128 stands for zero in the data rows.
Here is a table of points, one per row:
[127 174 118  62  96 111 158 158  86 136 115 150 138 137 119 144  84 154
 150 168 149  94 101 132 162 153 148 130 150 131 175  91 125 176 113 134
 171 156]
[ 73 139  92  96 106 106 188  50 213 104 103 225  98 150 115 153  56 104
 161 139 102  88 100 125 134  73  89 112 119 163 131 162 224 124 143  93
 204 109]
[135 124 130 134 131 119 118 128 123 147 143 124 140 121 111 134 125  97
 137 108  87 132 100  91 133 128 139 109 111 161 136 152 152 133 122 131
 158 146]
[116  81 100 206 182  97 126 138 155 128 113 192 138 191  71   0  64 127
  68  62 193  50  90 159  92 140 130   1 140  68 109 110 114 209 114 208
  72 200]
[109  81  67 202 190 102 134 167 107 119 216  46  93 153 126 172  80  78
  61  75  93 192  90  78 212  30 174 128 101 123 107  44 157 125  74 116
 221 130]
[ 82 137 131 167  84 140  11 172 205 123 143 200 153  89  78 202 125  77
 101 112 113 129 169 139 154 143 122 198 135  63 164 187 159 126 140 153
 132 149]
[148 126 150 128  97 158  93 107 109  88 108 142  81 137 109 128 144 150
 110 167 155 105 150  82 190 141 152 151 146 148 155  91 159 130 118 153
 146 134]
[127 161 140 158 109 116 127 151  92 126 118 145 146 121 129  86 147 116
 151 133  80 164 143  97 141 172 162 122 143 203 106 168 155 130 133 131
 160 147]
[127 128 131 132 126 158 114 138 114 122 117 134 115 132 141 121 121 124
 150 132 118 121  99 146 107  87 118 149 143 152 136 115 117  96 136 104
 115 128]
[124 111 107 147  75  25 122 153 102 117  85 104  30 108 121  64 102 153
 110 126  72 145 124  94  84 172 106 199  99  80  90 138 132  19  66 110
 100 159]
[173 232 146 122 173 137 139 174 140 140 168 150 183 219 106 140 146 163
 143 175  99 102  99  69 122  69 148 171 129  69 135 160 104  71 111  92
 105 184]
[162 109 169 154 153  70 111  66  97 128  85 162 141  93  88  81 155 197
 138  62 132 191 164 114 137  71  85 157 108 169 108 206 126 189 146  84
 139  77]
[115 129 135 116  96 134 142 124 121 119 144 115 117 137 152 132 135 137
 130 122 166 138 118 145 105 106 153 146 143  91 134  97 155 115 135 155
 112  97]
[ 87 144 131 118 136 137 110 124  80 125 124 117 149 130  91 200  78 188
  57 180 174 126 134 143 155 163 152 138  69 171 102 170 173 100  96 169
  98  77]
[ 66 157 149 106  92 139 142  62  76 144 145 163 116 128 166 142 114  60
  70 124  92 155  94 164 206  76 126 199 118  97  74 180  41 204  91 130
  66 142]
[152 141 146 140 129 132 130  94 114 160 123 132 121 150 101 115 175  97
 125 123 161 137 163 133 165 145 105 118 107 206 111 150 111 122 139 125
 140 154]
[100 108 146 182 148 114 157 171 161 155  66  98  94  94 133 167 115 117
 110 104 165 106 131 162 137 112 140 171 116  44 147 139 116 128 193 147
 176 103]
[134 121 138  96  69 106  93 110 138 129 187 108 110 134 149 136 164 124
 116 102  95  98 167 142 150 101  99 116 108 112 115  84  79 176 102 122
  85 106]
[132 107 127 159 153 137 125 149 132 179 123 112 160 129 116 115 171 118
 153 151 120 122 188 146 151 130  64  98  99 153 130 119 116 124 142 157
 111 152]
[133 126 136 132 120 123 152 119 133 102 130 164 111 133 100 103 114 123
 125 115 109 127  88 120 109 147 170 137 159 157 122 150 116  94 105 137
 156 106]
[156  99 104 121 158 136 130 116 120 126 116 122 117 119 176 152 114 118
  94 160 165  94 138 135  93  91  91 148 134 117 145 189 143 124  86 146
 126 121]
[150 119 135 136 129 139 135 134 140 113 131 135 139 105 144 124 112 152
 113 105  99 100  71 138 125 134 159 127 152 126 133 156 126 118 114 118
 144 120]
[102 139  64  79 139 168  68 159 140 112 116 156 123 155 124  92  97 158
 152 109 149 194 156  67 165 154  73 116 143 104 104 130 118 125 118 125
 120  79]
[153 143  99 130  97 104 144  67 188 133 128 115 127 144 123 123 101  93
 144 170 105 133 119 129 123 114 157 145 115 136 151 123 152 103 118 155
 164 101]
[ 88 132 126 198 132  88 150 133  97 133  72 194 194 190 198 200 147 211
 115 140  92 109 141 112 159 141 116  93 105 137 107  70  82  80 152  84
 123  31]
[128 113 122  79 166 165 163 144 139  77 149 131 125  90 120 150  90  61
 165 115  90 133 164 107 129 160 115 107  62 136  86 113 127 134 131 132
  57  81]
[148 125 156 120 186 128 132  80  82  82 169 103 150 110  69  74 104 168
 190 107 213 111 142 181 155 102  78 164  63  16 213 114  89 131  66 101
 187  88]
[ 98 154  91 116 156 186  94 122 138  96  88 120 100 119  84 151 167 170
  90  73 126 105 128 104 123  86  87 120 128 133 149 153 155 146 105  75
 109 158]
[144 120 195 113 111 165 199 114 162 156  74  77 142 154 172 173  47 201
 158  54 102  92 159  51 129 105 103 153 156 110  93  77  89 122 183 221
 107 138]
[107 149 137 106 220 134 116 127 173  95  74  80 175 149 116  91 158  91
  87 168  71 182  89 116 111 100 101 160 160 116 147 122 124 158 200 147
 113  76]
[129 100 126 120 109 141 129 153 147 130 138 130 126  91 153 108 164 119
 164 126 136 140 138 130 137  91 130 142 148 133 130 118 123 120 151 121
 107 148]
[167 143 136 144 124  55 178  92  59 179 133 136 180  96 148 245 128  94
 164  87 196 164  86 123 141 211 129  30 175  62 124 133 153  90 119  57
 117  49]
[183  78  75 116 121 145 102  89 111  60 191  77 113 158  67 196 151 149
 112 160 101  49  96 169 114 215  64 161 104  99  29 123 153 133 254  92
 140 123]
[154 166 150 177 197 131 158  76 146 147 106 153 132  71 132 137 128 122
 140 151 132 125 100  95 128 110 167 143 145  91 138 130 157 103 134 144
  73 130]
[ 95 171 119 187 127 145 128 154 120 111  77  91  93 168 112 137 147 138
 180 120 101  98  55 169  70  88 115 116 117 170 168 113 107 127 107  88
 147 122]
[143 109 135 121 122 124 120 147 142 156 132 113 147 117 133 147 146 122
 147 155 143 138 165 148 142  94 104 117 131 128 104 101 111 131 152 131
 113 124]
[105  76 133 119 124 101 145 160 142  74 136 148 127 101  81 147 151 121
 139 135 179 153 120  75  84  86 135 125 143 142 118 131  40 104 130 124
 118  84]
[133 112 170  85 129 145 111 137 111 114 117 120 118 111  97 150 116 119
 126 137 122 118 116 131 119 144 174 153 117 135 143 139 117 125 123 130
 147 126]
[127 112  95 137 133 162 179 148 118 144 156 135 142 117 118 143 154 145
 109 129 128 142 153 144 143 132 117 179 159 119 154 144 106 149 157 154
 117 145]
[108 129 117 101  87 110 119 138 140 124 125 107 122 114 119 115 147 128
 147 142 167 157 141 128 157 123 138 143 137 160 102 125 148 156 140 136
 120 157]
[124 175 132 114 128 113  74 165 117 162 141 123 124 160 121 130 108  95
 168 130 143 116 111  76 125 153 143 135 121 153 130 132 145 156 115 114
 113 142]
[162 144  73 170 143 128 180 144 171 134 127 151 109 127 138  96 133 123
 129 117  87 127 166 145 161 153  96 120 147 164  87 174 113  55 110 149
 141 136]
[108 116 148 192 151 119 127 131  45 126 129 148 120 127 124  99 140 108
 170 135 149 154 171 186 101 104 129 145 132 117 106 116 182 155 122  75
  63 138]
[ 90 123 154 155 129  24  99  72 137 151 154  15 150 163 102 224  99 133
 106 108 178 150 167 112 133 210 127  69 255  83 169 211 140 121  82  67
 133  85]
[110 108 136 143 121 105 111 155 127 151 120 104 137 138 126 124 186 120
 163 151 148 124 203 161 144 109 114 127 115 134 121  96 127 142 138 128
 106 123]
[ 71 142  62 141 125 150 176  89 159 103 113 105 140 132  94 131 175 149
 155 146  74  87 149 151 154 162 174 119 124 122 157 133 121 160  73 148
 138 120]
[178 103 128 145 145 142 136 144 186 121 137 123 138 132 129 121 121 141
 133 138 114 103 119 149 167 158  92 118 148 147 131 125  99  94 126 166
 151 133]
[196 157  40 133  85 209 102 122 112 196  71 109 167  78  69 134 133 140
  98 138  85 205 191 127  38 113 146  81 127 104 113  90 110 182  77 132
 168  98]
[177 134  94  71 153  70 180 139  72  46  46 127  98 160  78 150 138  49
 115 137 114 144  99 149 149 129 134 103 171 138 163 123 120 115 117 146
  69 163]
[163 135  75  30 212  61  80 110 102 183 150 184  12 171 146 172 166 211
 159 100  77 195 150 177 113 105 207  94 111 114 163 156 142 144 186 184
 128 160]
[123 141 127 148  84  96 109  93 157 123 137 115 128 167 156  72 154 135
 147 120 119 134  92 144 107  61 113 121 237 108 189 108 134 103 125  60
 124 178]
[102  71 112 146  92 151 246 187 167 187 204 157 101 169  87 157 137 188
 168 151 165 150  76 138  90 125 124 158 159 107 114 145 115 183 121 137
 102  70]
[115 139 142 112 126 153 133 136  65 127 154 141 173 167 121  50 134  88
 132 130  55 108 186 127 137 155 120  65  93 157 155 169 121  87 147 136
 172 151]
[ 86 150 171 117 114 111  66 109  72 141 128  94 116 142 107 114 143 101
 149 129 153 127 119 106  87 136 134 127 102 162 146 103 136 160 130 116
 113 137]
[102 135 130  80 104 119  74 116 132 132 129  93 144 156 121 147 144 118
 144 125 149 124 118 103 125 153 117 114  87 137 181 106 126 140 130 148
 136 154]
[163 121 126  85  80  96 117 152 129 110 127 117 151 130 120 109 140 122
 112 145 169 148 119  71 142 110 140 142 123 150 122 149 134 173 152 111
 145 170]
[174 154 132 158  48 148 127 137  97  77 172 133 144 134 101 133 135 136
 157  80  96 140 120  68 126 156 172 143 113  98 162 139 165 176 135 112
 106 142]
[ 82 165 133  67  83 153 138 140  37  96 175 114 146 137 134  83 119  77
 115 119 128  90 212 122 120  85 144  60 101  72 168 133 122  95 185 121
 145 105]
[125 129 155 119 153 125 114 139 108 128 116 149 132 128 127 140 126 103
 135 115 107 108  89 129 101 168 146 126  63 153 121 113 105 123 130 155
 149  95]
[105 113 131 128 169 181 133 135 144 174 147  99 107 117 169  99 115 142
  96 157 126 135 107 137 100 138  79 120 132  93 157 167 132  96 130 102
 115 105]
[116 135 144  91 131 152 115 137 114 142 142  88 126  69 102 151 127 137
 103 155 164 124 164 152 158 143 157 156 105 140  90 150 177 136 120 201
 100 106]
[139 153 141 121 119 135 119  88 121 156 152 122 149 143 131  89 132 116
 123 133  82 147 104 112 154 165 119 133 112 166 123 154 152 147 105 125
 128 127]
[132 108 170  45 191 106 183 171 169 157 154 174 189  97 113 137 159 127
  38  81 108 161 157 153 119 176  78 178 124 180 178   0 189 118  61  77
 117 166]
[144 124 125 136 124 108 133 163 124 163 136 128 124 100 130 138 133 106
 143 131 130 113 129 134 126 105 131 124 120 128 119 142 121 132 141 106
 101 140]
[104 102 210 151 192 221 177 116 125  98 126 164  66 177 145 167 204 106
 121 100 165 140 131 105  64 107 116 119 175  86  25 148 175  91  76 142
 189 174]
[142 126 114 107 118 121 141 144 190 123 134 112 129 130 160 117 118 148
 132 124  70 112 100 159 136 138 154 119 169 167  94 145 104  91 111 154
 180  96]
[138 127  90  87 113 151 107 133 184 112 141 121  94 103 158 146  63 126
 156 112 199 137  74 110 154 109 136 141 138  93 131 115 126  93 132 131
  95  69]
[159  99 198 117 123 164 153 106 187 107  36 105  87 145 156 115 100 118
 160 163  90 190 166 134 161 199 168  94  70 110 125 133  73 172 125  45
 163 225]
[137  66  69 123 171 188  87 127 100 136 130 101 194 134 217 115 116 136
 214 101 150 150 101 175 146 150 155 173 135 150  98 142 114 131 111 126
 124 173]
[129 142 144 103 120 143  91 122 125 158 133  98 125 128 126 142 133 103
 142 119 161 109 109 105 140 134  98 110 123 156 141 117 128 137 133 151
 123 129]
[130 118 142 170 124 127  96 166 138 144 140 198 128 104 137 113 103 117
 142 117 105 135 151 196 134 121 102 143 188 104  97 117 142 134 139 103
 136 103]
[135 171 192  93 101 100 130  97 123 157 149 132  85 137 122 124 116 123
 102 139  70 100  69 128 154 144  95 140 147 128 107 124  79 173  88 191
 153 116]
[ 84  38  93 107 132 109  83  83 134 159 135 170 130  96 141 128 161 137
 131 166  91  79 114  47 120 157 182 125 127 149 162  95  67 116 130 142
 143 152]
[142  94 132  99 107 139  80 158 137 123 112 115 189 150 137 119 100 139
  62 170 178 167 156 151 158 105 172 122 149 133  62 126 140 162 186 111
 126 147]
[146 110 144 163 133 124 136 137 134  99 134 154 132 120 133 109 124 112
 132 130 115 131 142 161 116 117 161 129 154 143 114 126 118 114 139 113
 124  94]
[151 140 137 153 128 133 152 136 137 131 115 153 120 131 123 122 120 129
 117 135 113 124 122 146 144 146 135 116 127 170 132 142 127 113 131 136
 156 136]
[110 143 146  88 107 138 102 149 107 138 128  75 122  84 116 111 124 149
 126 146 129 102 126 167 124 113 144 161 152 151 113 124 167 133 121 140
 132 129]
[166 126 108  75  72 152 119  96 163 152 122 120 140 179 114 143 149 107
  72  60 194 116  97 154 141 131 152 143  76 161 166 159  65  57 123 130
 118 131]
[120 102  95 104 134 116 138 124  68 194 103 106 143 115 112 123  95 118
 124 146  95  81 133  91 149 123  48 109  96 140 125 113 148 119 180 105
 139 194]
[139 111 152 153 151 154 117  96 121  87 133 145  91 106 132  98 136 146
 132 160 165 114 166 116 149 113 133 119 184  93 114  63 145 119 113 128
 102  74]
[104 112 156 172  93 155 122 143 148  57 146 139 142  96 165 187  94 188
 136 174  99 205  85 176 123 116  17  18  84 136 170 104  83  81 110 247
 100 208]
[130 120 155 136 122 106 124 143 121 116 118 129 133 116  98 101 134 121
 137 103  87 117  91 109 103 139 152 123 135 172 125 169 127 129 114 123
 153 117]
[ 78 113 145 103 146 133 126 184  90 122 101 160 150 107 108 128  97 125
 185 118 121 129  99 152 131 121 111 164 127 123 123 126 112 107 139 134
 179 139]
[145 134 136 103 107 128 106 124 162 105 115 121 131 141 132 133 118 134
  81 122 122 118  51 123 109 121 183 133 139 127 128 124 114 108 138 108
 150 101]
[100 239  55 170 167 130 152  90 115  83 178 127  98  98 165 135  79 113
  94  80 162 148 174 125  41 181 118 200 182 197 171  98  49 139 192 129
 164 175]
[103 147 160 104  67 104 104 126 112 124 141  98 120 184 154 110 161 120
 118 112 159 173 133 111 124 152 132 141  81 134 172 115 176 120 171 169
 152 119]
Along one direction, these points spread out more than along any other. Take the direction at right angles to it along which they spread out most. Go by this last direction. For each point below, how far along it does it lie, from 0 to 99? The average is 50, and the first point in the table lies past the average. One standard deviation of the points above along it is 16.
[ 85 132 130 137 159 145 185 175 128 152 151 135  54 104 170  55 137 144
  67 205 151 160 102  98 121 173 116  79 116 101 151 168 136 146 157  64
 133  98] 45
[131 140 102 140  78 139 152 133 142 163 109  88 125 102 129 105 144 127
 128 124 201 132 158 140 192  91 137 131 138 149 114 135 167 137 144 126
 100 176] 62
[142 138 131 134 128 147 131 123 127 147 119 110 112 104 121 115 127 125
 140 150 133 122 113 127 137  97 125 160 139 143 150 125 144 122 148 131
 114 136] 48
[ 88  95 101 161 145 145 144  86  75 142 114 162 122  88 140 110 153 163
 110 157 112  89 114 102 162 157 180 143 137 143 114 128 120  98 128  85
 120 173] 43
[135 146 100  62  95 190 120 139 156 148  98 106 113  54 135 196 131 160
  88  95 172 123 112 147 104  84 125  83 142  75 112  96 102 123 123 125
 133  98] 56
[ 83 151 102 113 133 124 144 130 176 125 110  98 162  92 167  85 226 105
 184 101 124 140 135 115 156 123 114 122 147 119 106 108 144 132 142 143
 102 140] 47
[159 173 140 156 192 133  77 189 174 162 136 147  69 165 148 171  99 108
 155 162 129  73 169 141 127 142 128 123 112 131  97 105  81 134  97 100
 112  78] 43
[161 135 140 153 137 122 134 124 128 114 124 158 109 107 126 108 105 135
 117 115  95  97 108 124 131 130 144 119 157 154 113 133 133 113 120 113
 128 122] 33
[149  80 162 180 130 165 158 144 161 120 182 130  95 107 179 134 121 160
 118 104 128 106 148 129  94  87 127 122 115 150 214 162 142 152 127  90
 117 144] 37
[139 108 146 165 124 132 149 147 107 131 127 146 142 105 141 112 164 130
 144 128  99 133 189 168 144 116 139 123 150 156  83 131 162 131 128 119
 116 121] 47
[ 86 177 149 101 149  32 140  97 194 113 192  95 214  81 100 108  78 174
 128 150 183 112 180 144  65 117 184  72  67 108  13 133 133 135 120 124
 102 188] 62
[138  83 132 150  98 125  69  39  90 186 137 145 161 205  78 109 103  56
 145 200 134 159 163 110  33 121 129 160  91  96 182  64 129 124 115 159
 133 148] 66
[140 166 122 174 102  81 139 107 123 145 106 185 158 136 154  61 177 100
 132  56 149 138  41 137 123 212 147  73  26  78  66  49 142 148 155 160
 162 132] 42
[113  82 143 142 139 146 160 129 137 100  90 101 132 186 157 142  62 148
 102  77 100 117 165 150  79 144 141 159 129 117 170 141 172 133 124 129
  33  73] 47
[193 112  77 120 125  69 133 163 108  67  86 136 171 119 255 139 176 105
 109 184 173  77 173  95  84 113  71 151 115 119 111 175 157 207  57 165
 180 117] 54
[194 157 146 177 151 140 115 112 131  79 160 130 113 111 125 136 125 157
 117 158 123 130  90 128 114  98 113 119 130 143 177 130 135 122 155 121
  99 106] 43
